One hidden turn or mirror swaps the rows below in pairs. Which row is each named row swapped with?
fumoz: [ 2.03 -0.01 -0.45  1.23  0.21 -0.90 -1.14 -0.39  1.90  0.33 -1.13 -1.71
 -2.79 -2.32 -0.51  0.12]
vitu: [-1.92 -0.11  2.60 -1.10  0.81  2.23 -1.10  1.66 -0.22 -0.41  2.20 -1.57
 -1.99  0.74  0.84 -1.37]
fotu: [ 0.58  0.78 -1.57  0.32  0.09 -1.94 -1.09  0.08  2.60 -0.63 -0.14 -2.35
 -1.85 -1.66  1.17  0.71]
guk: [-0.58  1.13  2.14 -0.39  2.70  1.88 -2.03  1.36 -1.89 -0.79  1.47 -0.78
 -1.73  0.77  0.95 -1.44]
gigen: [-0.03 -2.66  1.61  1.90  0.51 -0.99  2.68 -1.58 -2.13 -2.82  0.97 -0.09
  2.26 -1.52  2.01  2.02]
Lum: [-0.90 -0.51  0.34 -0.01  1.78 -0.58  1.33 -0.86 -2.78 -3.14  1.31  1.88
  1.75 -2.26  0.83  3.23]
sufu: [-0.41 -0.64  1.00  1.76  1.94  0.72 -1.56 -0.86 -0.69 -0.31  2.55 -2.37
 -2.34  3.25  1.05 -0.02]
Tupi: [-0.11 -1.55  1.39  1.58  1.40  0.79 -1.02  0.08 -2.33  1.11  2.64 -1.60
 -1.09  0.53  2.17 -2.39]
Nik: [-0.11 -2.96 -0.46 -2.02  1.12 -0.04  2.55 -1.47 -0.66 -2.28 -1.05  0.81
  1.66 -1.90 -0.09  1.90]
fugef: [ 1.59 -1.36 -3.65  0.42  0.59  0.81  0.60  0.52  0.49 -0.48  1.77 -3.10
 -0.42 -0.92 -0.88  3.33]
lelug: [-0.86 -2.31  2.26  0.10  2.63  1.15 -0.49 -0.49 -0.94 -0.43  2.04 -1.25
 -3.04  1.26  1.17 -2.00]
fizis: [ 2.15 -1.14 -3.22  0.72  0.84  0.17  0.37 -0.07  0.61  0.06  1.62 -2.26
 -0.61 -1.07 -1.11  3.75]
vena: [-0.03 -1.76  1.11  2.52 -0.03 -0.60  0.91 -3.32 -0.72 -2.93 -0.29  0.87
  0.31  0.28  1.46  3.59]
gefo: [-1.21  1.27  1.64 -0.01  2.97  1.84 -1.39  0.77 -2.22 -0.52  2.39 -1.06
 -2.25 -0.90  1.63 -1.23]
ziget: [-2.10 -0.89  1.33  0.55  1.61  1.76 -1.98  0.48 -2.16  0.38  2.40 -1.88
 -3.00  0.80  1.67 -0.26]
Netu: [-0.94 -0.29  2.41  0.20  1.71  0.70 -0.35  1.14 -1.55  1.59  2.58 -0.08
 -2.12  1.43 -0.08 -1.31]
rebe: [ 1.38  0.06 -0.19  0.96 -0.52 -1.28 -0.61 -0.09  1.86 -0.78 -1.32 -1.70
 -2.77 -3.07 -0.58  0.68]
Masu: [-1.93 -1.08  1.35  0.55  0.36  0.35  3.35 -0.76 -0.80 -2.03  0.25  1.04
  1.89 -0.95  2.28  3.53]
depe: [-1.38 -3.66  0.01  0.32  1.03 -0.21  1.98 -2.27 -1.16 -2.84  0.39  1.50
  1.13 -0.28  2.10  2.38]
koz: [-1.48 -1.19  0.75  1.76  0.63  0.46 -0.85  1.49 -1.54  0.14  1.61 -1.44
 -2.85  1.35  0.85 -2.43]
Goked: [-0.78 -0.90  2.16  0.84  1.55  2.62 -1.03  2.33 -1.91  0.25  1.88 -0.97
 -1.22  0.99  0.00 -1.89]
Sekat: [-0.75  0.41  0.86  0.63  1.67  2.35 -1.47  0.39 -1.16 -2.01  1.89 -1.19
 -1.88  2.48 -0.19 -1.66]
Segig: [-0.25 -0.64  0.76 -0.08  1.37  1.06  1.34 -0.73 -2.30 -3.66  0.21  2.02
  2.04 -1.22  1.00  3.52]
vumu: [ 2.82 -1.20 -1.90  0.67  0.76  0.75  0.98 -1.20  0.28 -0.27  1.96 -1.67
 -1.76 -1.93 -1.55  3.86]
giga: [-1.24 -1.88  1.42  1.15  0.10  0.47  1.98  0.37 -1.57 -3.26 -0.43  1.52
  2.72 -1.26  1.07  2.46]
vil: [ 1.45  0.50 -0.28  1.21  0.09 -1.13 -0.61 -0.27  2.53 -0.57 -0.97 -2.43
 -2.48 -2.68  0.08  1.07]
Zugu: [-0.64 -0.83  0.29  1.36 -0.18  1.27  1.40 -2.00 -1.26 -4.53 -0.62  1.84
  1.17 -0.23  0.39  2.50]
Totef: [ 0.36 -1.81  0.76  0.53 -0.26 -0.59  3.17 -0.37 -2.14 -2.17  1.17  1.60
  2.64 -1.27  2.24  1.53]
batog: [-1.76 -2.38  1.42  0.81  0.43 -1.39  1.33 -1.50 -2.18 -3.43  0.46  0.81
  0.72 -1.34  0.63  3.92]
Sirev: [ 2.23 -1.23 -3.36  0.73  1.29 -0.48 -0.12  0.39  0.28  0.10  1.82 -1.87
 -0.32 -0.50 -1.55  3.21]
sola: [-0.95 -2.96  0.43  2.35 -0.16  0.16  3.48 -0.73 -1.81 -3.41  0.29  0.40
  0.76 -1.21  0.70  3.28]
Deko: [-0.32 -1.30  0.47 -1.97  2.40  2.34 -0.28  0.30 -0.26  0.61  0.48 -2.16
 -2.08 -0.26  0.45 -2.22]
zelof: [ 1.94 -1.38 -3.34  0.80  1.15  0.34  1.37 -0.08  1.08 -0.90  1.13 -2.90
  0.29 -1.12 -0.54  3.60]
tek: [ 0.50  0.55  2.45  0.25  0.05  0.89 -0.57  2.77 -1.14  1.67  0.96 -1.62
 -1.68  0.67  1.05 -1.09]
kon: [ 1.57  0.61 -0.01  1.66  0.36 -0.40 -0.31 -0.33  2.40 -0.81 -1.30 -2.47
 -2.32 -3.11  0.80  1.29]
garer: [ 1.82  0.19 -0.09  0.98 -0.09 -1.69 -0.85 -0.14  1.93 -0.60 -1.14 -1.90
 -2.35 -2.74 -0.47  0.92]
nodo: [ 0.67 -1.41  1.05  0.50 -0.84  0.04  3.08  1.02 -1.53 -1.49  0.18  0.32
  2.48 -0.98  0.99  4.17]
Sume: [-1.10 -2.18  1.08 -0.63 -0.72  0.97  1.70 -0.56 -1.34 -2.55  0.85  2.25
  1.70 -1.20  0.13  3.54]
vit: [ 0.59 -0.32  2.50  0.44  1.22  1.48  0.79  1.16 -1.75  0.53  2.77 -1.36
 -1.28  0.22  2.00 -2.59]
zikog: [ 1.96 -1.21 -3.31  0.66  0.86  0.80  0.59  0.31  0.43 -0.15  1.53 -3.10
 -0.42 -1.25 -0.47  3.64]

kon swaps with Sirev
giga swaps with Goked
vil swaps with fizis
zelof swaps with fumoz
sufu swaps with vena
tek swaps with nodo
Netu swaps with Masu
guk swaps with Segig

